One turn moves each row of this set onto another row. After a few examples, where does it send each row asked below?
Z_573: [  1  -4 -12   7   8   6   8 -12  16   9   2   4  -9  10 -16  -6  10 -14
   3  11  -5  -5  18   7   7   9 -12  -6  -2   0   9   4  10   4  13   5
   6   7  -2  -2  -6 -14   4  -9  -8   6 -10  25 -23   2  -2  -4  -4   2
  -2  -5  -2   0]
Z_545: [ -7   0 -10  -7  -1  10   3  -9  15 -19   1   1   4 -14   4 -16  20  -8
   2   1  -7  11   6   4   6   3  22 -12  -6 -11 -10   5  -7   6 -10   2
 -10   4  -7  -8   0  -7  -4   2   9  14   6  -5   1  -5  -6  17   1   5
  -1 -12  18   8]
Z_948: [ 11  -7   1  -4   2  16   3  -1  24  15   6   9  -3  -3  11 -17   2  -8
  10   1  -5  -4 -10  13   0   0  -1   3  -4   1  18  -2 -16   0   1   2
  -4   1 -17  -6 -14  10  -4  -5 -13  10 -10   3 -10  11   0   7  18   2
   3  -4   7   2]
Z_603: [ -5   1   8   4 -18  -9   6   3   2   7   6   8   6  -1  -4   1  -5 -12
  -3   1 -14   7  18  -5   3   4 -15  -4  -9 -13   3  -6  -7 -16  -4   9
   3   3 -16  19   5  11  -1   1   6  -9 -21  21  17 -14   1  11  -7  -5
   1  -4   4  14]
Z_426: [  6 -11   0  11   5  10  -8 -10  35  -6  10  19   2  -2  -3 -13  21 -14
  17   6 -12  -1   7  -4  -9 -10  -4 -13   1  -9  -3   4  -6  10 -10  -4
  -3   6   1  15   0   1  10  -4   0   2   7  12   2   2  -7   7  23 -10
   5 -17  15   0]
Z_110: [-17  13   3  -5   9   4  -8 -10  -3 -10  -1  17   3  -1 -19   0  -7   3
   2  17  -7  12  17  -4 -13  -1  -3   5 -10  -7  -3   8   1 -20  -7   7
  -1  -5  -7   0  -5  -1   4  -8   9  -8   3  19  -5 -11  -4   0  21  11
 -12   1  -1  18]
Z_874: [  0  -1   5   9  12  -3   3  -3   0  -5  29   0   6 -11   5  -1  13  11
  -2   5 -16  -2   7  -4   4 -13   8   0 -10   2  -4  11  -7  13 -10  -3
 -11  10  -4  11   3  11  -6  -1 -12 -14  -8  -1 -13   9   3  11  21   9
   2  -4  21  10]
Z_370: [ -8   8   3  -8  10   2  14  11   4  15  10  10 -16  -7   1  -2  18  -5
  -1  -5 -21  -2  16   8   2   3  -1 -10 -11  -1  -1 -11   4   3  -1  10
   5  -5   0  23 -11  -1  11   4  -7 -13   3  10  -7  15 -11   7  10 -15
  18 -12   8   5]
Z_990: [ -3   3 -13  13   8   0 -18 -13  13 -11   6  -7  -1   4  11  -2   5  -9
  -2  14  -4   7  11 -20  -4   1  -7  10  -3   4 -10   1 -12  10   1  17
 -10  11   3   9   1   2   8  -2 -10  -7 -10  20 -21 -12   6  11  13  -5
  -8   0   0   4]
Z_945: [-17  20   6 -11  -5   0   1 -11  20 -13  -6   1   2  -9  -5  -3  -4  -8
   5   2  -7   2  19  -6  -7   4   8   0   3   6   0 -11   9  11 -15   7
  -8 -10   4  10  -9   1  -2   2  11   3  -7  11  -7  -6  -9   7  11 -16
  22  -7   2  15]
Z_360: [  8   2  -7 -12   3  13   1  -9  -3   2   1  -1  -3 -17 -22 -14  15   8
   1 -12  -7 -14  13  -1  12   5  22   0  -1  10  -5  -5 -18  14   8  -5
   4   9   2  -6  -7 -10   2  10  -4  -4  -5   9  -6   6   9   7   7  -7
  11 -11  -2   9]
Z_119: [  1   4   4   2   3 -12  -7  -7   4  -2   2   0   1  -7 -11  12  15   5
  -2  -9  -9 -12  10  -3   8  -1   1 -18  -1 -21  -4   8  -4  23  -1   4
   9  20   1  15   1   0   6  -2   0  11  -8  11 -15 -10  -9   2  -2  -6
  16 -12   0   4]
Z_758: [ -8  -1  -4 -10  -3  -8   9 -10  -4  -6   3   0 -17   3  22  -6  -4  -7
  -6  -5   0  11   2   7   6   6  -1   2 -22 -10   1   1 -10   4  -1  11
   4   6 -14  17 -10   7   8   0  -5   0  -8  -2 -13  -9  12  17  13  -5
  19  -8  -8   5]
Z_515: [ -6   7   1   0  -9  11  13 -11  22  -2  16   2 -10  -6 -14  -7  10   7
   2  23 -16   4  13   1   4   9  12   8  -4   6 -11  17 -16   3 -12  -5
   0  -5  12   9   3 -10  -1  -5  -5 -16   1  10  -1  -2  -5  -3  22   0
   3   4  -6  10]
Z_932: [  8   1   7   9 -14  15  -8   1 -13  -1  -2  10  15  -5   6  -9  14  -8
   3  14 -15  14   0   3  -5 -20 -11  -4 -13  -3  14  -8   2 -11   4   1
  -1  15 -16   2   1   6  -5  10  10   3  -8   8   9  -4   3   8   7  -4
   0   0  12   4]
Z_922: [ -1  -7 -13 -23 -10  11  -4   2   0   0  -8  15  12  -8 -10 -15  10  11
  10   3   0   0  -1   8   7   0  -6   6 -11 -18   2   7  -7  -6  14  -4
  -6   4 -13 -12   8  -9   8  -1   3  -6  16   0   0  -5  14   9  19  -3
   3   0   8   3]
Z_149: [  7   5  10   4  -4   4  -2  -9  12   6  11  21  13  -3  -8   5  -7   3
   1  12  -9  12   7 -10  -8  -4 -20  -3 -11  -7 -10  -5 -17 -13   4  -5
   0  15  -7   6  12  -7   5  21   1 -13 -16  21  -2   5  12   2  11  -2
  -3   6   7  -3]
Z_474: [  9  11  -6 -12   5  15  -4   1   5   6   5  10   4 -14 -34  -8 -15   6
   0   9  -2 -21  14  -2   8   5  -6  13  -3 -13  -1   4  -9  -8  17   4
  -3  -6  -8   7   2  -2   8  -6  -2  -4  -2  11   5  -8  -5   1  13   3
  -1   5  -7   6]
Z_944: [-11   4  -9 -12   2   1 -10  -2 -12  -4 -23   5  11 -14   4 -14  -5   2
  13   4 -12  -3  12  -3 -10  19   2   3  -5 -13  -6  -9   1 -13  -5  18
  -7   4 -18  10  -6   1  -1  -5   2  -4   7   5   6 -15   5   9  10  -6
   2 -11  13  13]
Z_593: [ 21   1  -6   3  -6   7   7  14  -9  19   5  19   9  -1  -6  -5  -2  -5
  -5  11 -20  -2  12  -5   6   7  -5 -13 -10 -10  -2   2   3  -5  13   6
  -1  15 -11   5   6 -18  -2  14  -2   3 -12  11  10  -9  11   7   7 -10
   2 -13  -2  -5]

Z_603 turns into Z_932
Z_474 turns into Z_110
Now these:
Z_515 turns into Z_945
Z_370 turns into Z_426
Z_948 turns into Z_573

